Some points, each followed by its number:
[  7  -2   4  13 -11   9 -15   0  17 -12 -37 -26 -12 -10  -7   7  -5  -6
  -1 -18  -7  -6  26  30] 0
[ -89   33  -31   -1   49   39   56  -21  -97   57  106  127   20   36
   12  -33    4  -31  -78   68  -37 -104 -120  -81] 1
[ 10   1 -16  -4   2  14 -11   9  16  -5 -16  -4 -13 -10  12  11   5   0
   1 -20  -3 -13  15  12] 2
[ 49  20  31   9   2 -47   8 -18  18 -12  11 -35  10 -12  -8 -14 -10  40
  10  29  28  80   0  27] 3
[  7 -16   2  -3 -10  -1 -16   7  11  -9 -22 -10   0  -1   6   5   6   3
  17 -17   1  18  22  10] 4
[-15  -6  -9 -16   2  16  -8   9  -2   1  12  13   8  12   1  -6   7  -7
   0  -9  -4 -27  -7 -12] 5
[ -7  -1 -11  32   1 -33   8 -18   9   9 -64  -1 -12 -24  31  19 -10 -19
  14 -15  16  47  44  -3] 6
[-24  -8  10   2   1  26 -17  13 -22   4   6  13   1  18  -6  -6  14   2
  12  12 -11 -49   6   0] 7
[ 87  36  52  23   0 -85  47 -22  12 -19  52 -64   9 -44 -10  11 -16  60
  23  55  63 127 -24   3] 8
[-72  15   1   8  12  26   6 -10 -65  36  32  69  27  26  10 -23  13  -9
 -45  41  -8 -78 -68 -47] 9
[-23  -9  -1  -6  -3  19  -9   6 -15   6   4  20  13  16  -1  -5  12  -7
  -5  -1  -5 -38 -14  -9] 10
[  7 -22   4  -2  -9   9 -19  20  10 -21 -15 -19  -4   1   4   4   9  -4
  25 -20  -8   3  27  11] 11
[  7 -20   0 -14 -11  12 -26  16  20 -12 -20 -18   1   8  -4   7  12  -1
  18 -28  -1  -3  24  10] 12
[  8 -19   1 -12 -12  12 -24  15  14 -10 -15 -20   0   5  -1   4  12   4
  17 -23  -2   3  24   9] 13
[  9 -18   4  -7 -11   8 -24  17  14 -16 -17 -17  -4   5  -2   2  10   3
  21 -19  -2   3  24  12] 14
[  0 -14   0   3  -8  -9 -10   6  11  -8 -34  -4  -6  -9  12   8  11  -9
  10 -22   4  24  30   3] 15
[  6 -17  -2 -16 -16  10 -24  12  20 -11 -17 -20   2   7  -5   3   8   2
  18 -27   0  -2  24  10] 16
[  6  12   5  37   4 -18   6 -42  16   5 -43 -16   6 -12  21 -14 -27 -14
  -5  -3  19  31  41  27] 17
[-33  -7  -1 -11   1  20  -1   2 -23   6  29  31  14  18   4 -17   9  -9
  -9   4  -9 -45 -24 -18] 18
[-68  26 -46  -9  57  33  63 -16 -76  40  90 103   0  29  -5 -16  -2 -32
 -70  57 -48 -87 -95 -65] 19
[-14 -13   6  -5  -4  23 -17  12  -5  -4   2   4   7  13  -2  -4   9  -3
  11  -4  -8 -35  12   4] 20
[ -3 -15  -8 -18 -12  14 -17  14  11  -7  -7  -4   4  10  -5  -1   9  -4
  10 -22  -5 -16   8  -2] 21
[  4  -9 -15 -12  -4  12  -3  15  10 -12  -1 -13 -13   3 -18  12   1 -11
   2 -17 -21 -19  12   6] 22
[ 36  34 -51   8  51  29  21  27  12  -7 -27  19 -45 -28  -8  42   0  -1
 -38 -10 -52 -24  -1  38] 23
Which two points above are nearest to each new point? Their numbers follow each, smallest number first.
[ -6 -14 -20 -16  -2  15   2  11   6 -12   9  -7 -10   8 -19  12  -2 -19
  -4 -17 -22 -22   4  -5] 21 22
[ 64  27  44  -9 -12 -35  -6 -24  24  -9  53 -49  15  -5 -32 -24 -27  57
   2  40  25  68 -16  29] 3 8
[-62  25 -43  -4  54  28  57 -13 -69  38  82  95   1  27  -2 -10  -1 -29
 -64  49 -48 -83 -84 -59] 1 19
[ 63  13  38 -21 -22 -25 -13  25  15 -12  43 -42   9  -9 -47  -4  -8  65
  -2  43  21  64 -49  14] 3 8
[ 68  21  41   7  -7 -62  13  -9  13 -14  32 -42   3 -20 -18  -2 -16  42
  16  49  28  93 -19  11] 3 8
[-26   4 -11 -13  11  22   5  -1 -23  12  32  36  10  13   2 -11   7 -14
 -14   9 -12 -45 -28 -22] 10 18
[-22  -5  17   7   6  28 -15  20 -27  -4   1   7  -6  13 -12   1  17  11
  17  17 -15 -51  22   7] 7 20
[ 17  19  -7  39  -6 -51  48  -3  16  29 -86  15 -36 -65  42  58   6  -5
  16 -31  22  39  21   0] 6 15
[ 55  16  32 -11 -14 -22  -9  -6  20 -10  42 -41  12  -3 -28 -10  -3  51
   8  30  21  59 -12  21] 3 4
[  1   7 -27   2 -11  22  36   8  -7 -36  27 -18 -41  -1 -57  37 -42 -50
 -23  -1 -68 -36  21  15] 22 23
[ 41   9  22 -16 -15  -7 -13  -3  24 -10  24 -40   4   3 -25  -7 -15  39
  10  13  18  34   2  22] 3 4
[ 32  16  27   3  -6 -16  -6 -19  21   1   9 -31   9  -8  -7 -15 -16  30
   4  13  23  39   9  18] 3 4
[-77  17   5   6  14  40  18 -13 -81  39  63  93  31  33  15 -30  20  -4
 -38  52 -15 -87 -87 -53] 9 19
[ 16  -2   8  -2  -1  -7 -16  -1  12  -4 -16 -17   1  -4   4  -1   2  11
  12  -7   8  30  15  10] 4 15
[ -6 -11 -11  23  -7 -32  10  -5   9   9 -60   3 -12 -27  31  24  -2 -18
  17 -25  17  40  31  -4] 6 15
[-65  12  -9  -4  19  26  25 -10 -62  32  62  81  25  32   8 -27  13 -20
 -44  36 -19 -72 -73 -51] 9 19
[ 34  22  30   3 -13 -16 -10 -29  28  -1  18 -49  10  -4 -15 -25 -25  31
   3  23  23  33   8  26] 3 17
[-15   3 -10  37  -7 -64  25 -12   5  14 -77  -4 -23 -41  41  36 -22 -32
  21 -29  33  54  42 -12] 6 17
[  0   3   8  21  -4 -10  -6 -28  17   2 -41 -22   1  -9  16 -11 -19  -7
   2  -9  14  14  37  22] 0 17
[ -6   1  -4  40   1 -44  19 -25   9   8 -67  -2  -7 -23  30  13 -14 -29
  13 -14  32  49  42   0] 6 17
[ 48  12  25   9  -3 -46   8 -27  23  -1   2 -43   9 -14   1 -13 -20  30
  10  23  34  70   8  15] 3 17
[ -37   15  -11  108   23  -97   89  -82   12   48 -127   10  -38  -87
   81   38  -62  -76    8  -10   68   70   92   -3] 6 17
[ 79  20  53 -17 -17 -33   0   4  24 -19  67 -47  12  -2 -55 -10  -4  73
  15  48  20  63 -25  25] 3 8
[-10 -16 -12  23  -7 -40  14   4   6  -7 -38 -17  -7 -23  26  37  -8 -16
  19 -25  15  46  22 -10] 6 15
[ -1  -9 -18 -16   2  14  -1  11   8  -7   0  -2  -8   5 -13   9   4  -6
   1 -16 -16 -21   3   0] 21 22
[  5  -6 -10  -9   1  10 -12  10  14  -7 -13  -4  -2  -3   3   4   6  -2
   8 -27   0 -11  14   7] 2 21
[ 58  19  31   3  -9 -37   6 -11  14 -13  40 -51  11  -7 -17  -4  -4  49
  16  44  18  79 -10  17] 3 8
